In the rows, 128 means zero.
The same turns and mirrors carry the whole set onto itself, and each row onto the other rows of its family. Which rows share a family with each named row? Give them in list order.
These 16 rows form 4 families of 4 rows each.
J: [161 131 121 162 131 144 153 124]
R: [154 120 128 169 138 132 121 128]
K: [152 123 126 162 145 133 112 125]
B: [108 105  92 131 140 126 125 103]
S: [154 125 128 169 140 137 114 124]
W: [109 113  86 132 123 140 151 102]
V: [113 117  83 137 129 136 159 105]
A: [111 109  86 134 129 140 155 106]
E: [152 122 123 170 149 121 117 113]
F: [106 106  95 138 142 125 121  99]
C: [105 112  98 131 151 137 119 105]
X: [157 134 109 173 137 142 153 125]
T: [161 128 120 165 130 137 146 131]
U: [115 118  97 128 134 140 162 101]
H: [106 107  91 131 133 129 122 100]
G: [161 135 122 164 128 138 147 125]

The rest of the family of X: E, C, U
The rest of the family of H: R, W, T
The rest of the family of B: S, A, G

The same turns and mirrors carry the whole set onto itself, and each row onto the other rows of its family. Which rows share a family with each named row? Give them in list order.
These 32 rows form 4 families of 8 rows each.
pov: [145 128 122  99 137 152 124 132 127 131 100 123  91 112 133 117 139 132
 151 129 104]
tegok: [130 137 150  90 118 119 125 134 123 124  99 116 111 108 132 131 152 114
 174  84 102]
pavi: [173 167 153  94 160 150 118 116 100 102 116 141 126 124 137 156 113 137
 158 116  61]
simi: [170 166 148  76 173 146 123 117 108 108 108 135 126 138 137 141 116 140
 149 118  68]
kuze: [141 164 153 126 155 136 110 126  93  89 142 141 138 109 113 140 133 135
 164 107 142]
luf: [143 159 157 118 163 134 107 138  90  84 136 151 137 101 120 142 120 140
 163 108 138]
lomis: [126 128 165  91 135 127 129 134 136 123  97 119 108 112 128 138 145 107
 165  97 102]
vev: [134 128 119  87 144 168 123 137 103 139 127 134  92 125 110 147 122 161
 160 107 120]
Nifol: [169 169 150 113 172 156 107 115  85 104 130 119 133 110 124 144 104 126
 175 110 101]
kig: [147 141 123 104 119 144 130 132 126 126  94 117  95 114 132 117 141 139
 155 128 102]
let: [146 137 114  99 122 141 115 134 116 128 103 122  93 104 135 117 146 136
 157 111 102]
Lavez: [115 128 163  78 142 141 127 140 110 129 123 131 111 125 106 164 129 137
 177  76 118]
pedag: [138 133 115  87 129 152 111 137 100 130 120 131  90 118 111 145 136 168
 165  95 114]
valu: [151 156 175 101 147 124 114 128 117  73 109 162 129 122 124 155 138 155
 150 120  99]
rivo: [170 171 154  89 158 146 123 122 105  99 103 129 129 139 138 148 120 142
 159 123  60]
pib: [162 174 138 106 175 150 109 120  77 115 135 109 126 121 122 135 113 125
 174 110 100]
bufo: [144 161 166 106 140 122 120 123 121  79 123 167 123 124 126 154 148 149
 144 115  97]
pedu: [160 141 128 107 125 143 126 130 126 122 100 126  87 107 132 113 143 129
 158 122 102]
musu: [128 142 162  79 135 143 128 139 101 122 130 134 103 124 103 164 124 147
 186  67 117]
Bamus: [143 156 159 111 164 138 116 127 101  87 132 150 148 107 114 137 127 135
 154 107 143]
Mopup: [139 141 171  95 126 119 130 134 129 115 103 123 105 105 127 136 144 105
 178  82 101]
nar: [163 172 137 104 172 156 116 134  77 112 129 119 136 117 131 135 105 126
 172 114 103]
sivid: [148 156 167  89 154 125 122 122 126  81 112 167 133 125 131 151 140 146
 137 119  99]
Pape: [117 135 157  78 139 135 125 145  98 124 123 127 103 112 107 162 120 146
 179  71 114]
Kog: [136 140 112  88 131 160 128 143  98 134 123 132  93 119 116 141 119 163
 161 106 111]
Vafu: [161 164 142  97 183 155 112 121  85 115 129 116 140 118 121 132 109 126
 167 112 114]
felu: [167 171 150  87 157 137 118 114 105 104 114 134 113 139 134 148 131 142
 153 118  56]
Vizu: [130 134 168  92 126 116 125 135 127 114  91 113 106 103 121 137 141 119
 171  92 105]
Dib: [158 162 167 107 139 139 121 121 119  80 119 172 135 119 132 160 131 147
 149 119  93]
lilo: [151 141 117  95 132 167 121 136  99 130 129 137  83 126 109 139 124 166
 164 106 117]
bagab: [155 161 161 126 150 144 109 121 100  86 132 148 145 103 117 148 122 134
 166 113 133]
beda: [125 134 150  76 126 133 120 137 104 126 119 125 108 124 110 161 139 146
 181  68 112]

The rest of the family of vev: pov, simi, lomis, Lavez, Bamus, sivid, Vafu
The rest of the family of Kog: luf, kig, valu, rivo, nar, Pape, Vizu
The rest of the family of let: tegok, pavi, Nifol, pedag, Dib, bagab, beda

